D: a few groups of rows, each row roughly a mix of its group's hidden directions:
D (75 x 10):
[[ 29  28  51   6  18  12  27 -20  20 -17]
 [  2 -23  38  30 -38  -1  -4 -29  37  -5]
 [  6  23   4  28 -57  -1  -6 -37   4  22]
 [-36 -16 -10 -11 -17 -45 -12  39  22  16]
 [-63  -1 -28  22 -23   5  -1 -18 -14  14]
 [ -1 -29  -5 -10 -33  -4   4 -63 -21  -5]
 [-40   0 -20 -46 -16 -11 -12 -41   9  14]
 [  7  36 -20 -17  38  10  25  34  33  -9]
 [-37 -13 -14  11  -9   3  -2 -30 -20 -57]
 [ 38 -13  33  21  18  18 -12  16  -3  48]
 [ 24   6  12 -22   0  16 -10  13 -39  57]
 [ 41  26  39  19 -22 -22 -31   8  -1  15]
 [-13  -1 -19   2 -14 -23  37 -36  42 -30]
 [-16  -6 -28  -5 -37 -47   7 -11 -38 -12]
 [-60  30  -8 -16 -26  -4   5 -29 -10  -2]
 [-28 -16 -45   2  45  24  28  -1   7  -2]
 [-33 -32 -40  31 -32 -23 -14  -7   3  -6]
 [-24  27 -18 -37 -25  -6  37  17 -15 -32]
 [  4   7 -38   9  26  36  23   8 -30  39]
 [-23   3   6 -21  -4 -40 -31 -29  42 -17]
 [-31 -24 -61  -2 -16 -14 -22  17  -1   8]
 [-14  24 -28  -2  40 -33 -27 -14  36   0]
 [ 48  19  20 -29   7 -11  -5  30  17  35]
 [-14   4  33 -10 -17 -40  43 -20  28 -12]
 [ 21  -8  35  46 -12  17  -8 -43  -9 -16]
 [-41  33  25  -7   7  24  15 -34  26  20]
 [ -5 -11 -16  15   2  19 -71  17  -5  13]
 [  2  -4   6  12  30  52 -44  19  20  -9]
 [-41  10 -20 -11 -11  20  30   3 -10 -52]
 [ 12  -8  29 -17  -8  15  -4 -22 -63  20]
 [ 38 -17  16  21  17 -10  26   2  20  51]
 [-20 -31 -51  26 -27  -8 -19 -21   9 -12]
 [-38 -41   4  -5 -18   7  17 -31  32 -27]
 [  3  19  22 -21 -43 -36 -15   6 -10 -41]
 [ 10  36 -45  44  22  10  18  12 -10  -4]
 [ 34  12 -14  18  18  44   1 -38  13 -28]
 [-17   8 -55  20   0  -6  35 -13  22 -29]
 [-48 -11 -40 -34  15   1  18 -14   5 -24]
 [-15  16 -30  11  14 -18  14  15   8 -63]
 [ 35  11  19  32  29  -8 -29   5  23  39]
 [ 35   1  23  50 -29  27  13   5 -12  21]
 [ 31  12  24 -10   5 -16 -49  -3  11  44]
 [ -2   3  13 -41 -10  -7  40 -35 -40   7]
 [  0 -45   4   6  22  48  27   7  -8  30]
 [-10 -22  51  14 -33 -37  -3 -23  12  -1]
 [ 39  32  16  45 -15 -14  -6  26  -8 -23]
 [-18  24 -58 -14  40   3   8   6 -16   8]
 [ 24 -22  32   4 -17   3 -39 -33  38  -7]
 [ -5  -8 -57  31  -7  12   7 -31  14 -29]
 [ 11  21  40 -53  18  -4  12  24  -4  21]
 [  2  22 -13 -25 -11   6 -57  39  -4  21]
 [ 26 -11  33   1  16 -17  30 -39   5 -40]
 [  1  37  30 -31   7   9 -51  -7  17  14]
 [ 23 -32 -20   9 -17 -41  26   2 -31 -29]
 [ -9  33 -53  32  32  -6   7  -3  15 -14]
 [ -4   5  51   5 -15 -31  36 -26  22 -14]
 [ 37  11   6  43   4  25   1   7 -13  48]
 [-18 -27 -35  12 -29  -2   4 -41 -39  -3]
 [ 13  -4  11  38 -11  20  -6 -31  20  53]
 [  5  25  38 -28   7 -15  54 -19   6  -7]
 [-10 -33  -9 -10  -3  48  32  -4 -28  31]
 [ 17  17  34   5 -26 -31 -41 -22  24  20]
 [ 40 -22   7  17  -5 -46   7  -9  -6  42]
 [-12 -14   1 -59 -23 -30  16 -28  10   8]
 [-21  30   5 -23 -17 -10 -61 -13  -6  19]
 [ 36  -7 -12  20   8  48 -30 -33  -6 -14]
 [-16   3   0   1 -16 -29  66 -25  -4  10]
 [ 18  12  34 -17  20  -1 -26  34  48   7]
 [  3  26   8 -11  10  25   1  29  29  57]
 [ -2   2 -16   4  16  52 -17  51  15  10]
 [ 11  13 -22 -22  -9  11 -45  54  -7  10]
 [-15 -18 -36  24 -22 -14 -35  14 -22  39]
 [ 32  21  -5 -32  -7  -6  -6  53   4  32]
 [  3 -20 -21 -31   0   5 -56  29  15  23]
 [  4  10  39  -3  11 -15  41 -51  17  -4]]
which group is each row in? (one row of each group first):
[ -6 -24  11  32  34  43  -2 -17  16 -35] | J
[-21   3 -60  40   5   8   9  17 -17 -12] | Y
[ 22  -6  21  22 -29  28   1 -17 -11  55] | T

[  1  21  61  -7  12 -20  12  38  10  13] | Y
[  9 -23   0  48 -14  24 -39 -17 -32   1] | Y
[ -9 -17   3  27 -13 -22 -31  15  59  -9] | Y
[ -1   7  16  36 -50 -12  -2 -31  29 -21] | T
[-45  31   9  -7 -14  -2 -23 -32   6  40] | J
[-15   1 -27 -38  12  -8 -17  52  -7  28] | Y
[-14   4   8  25 -13 -30  36 -21  44 -29] | Y
[ 26 -11  56  22 -41  -9 -12  -1  12 -10] | T
[ 38  16   0 -40   1   0 -23  45  -2 -24] | J
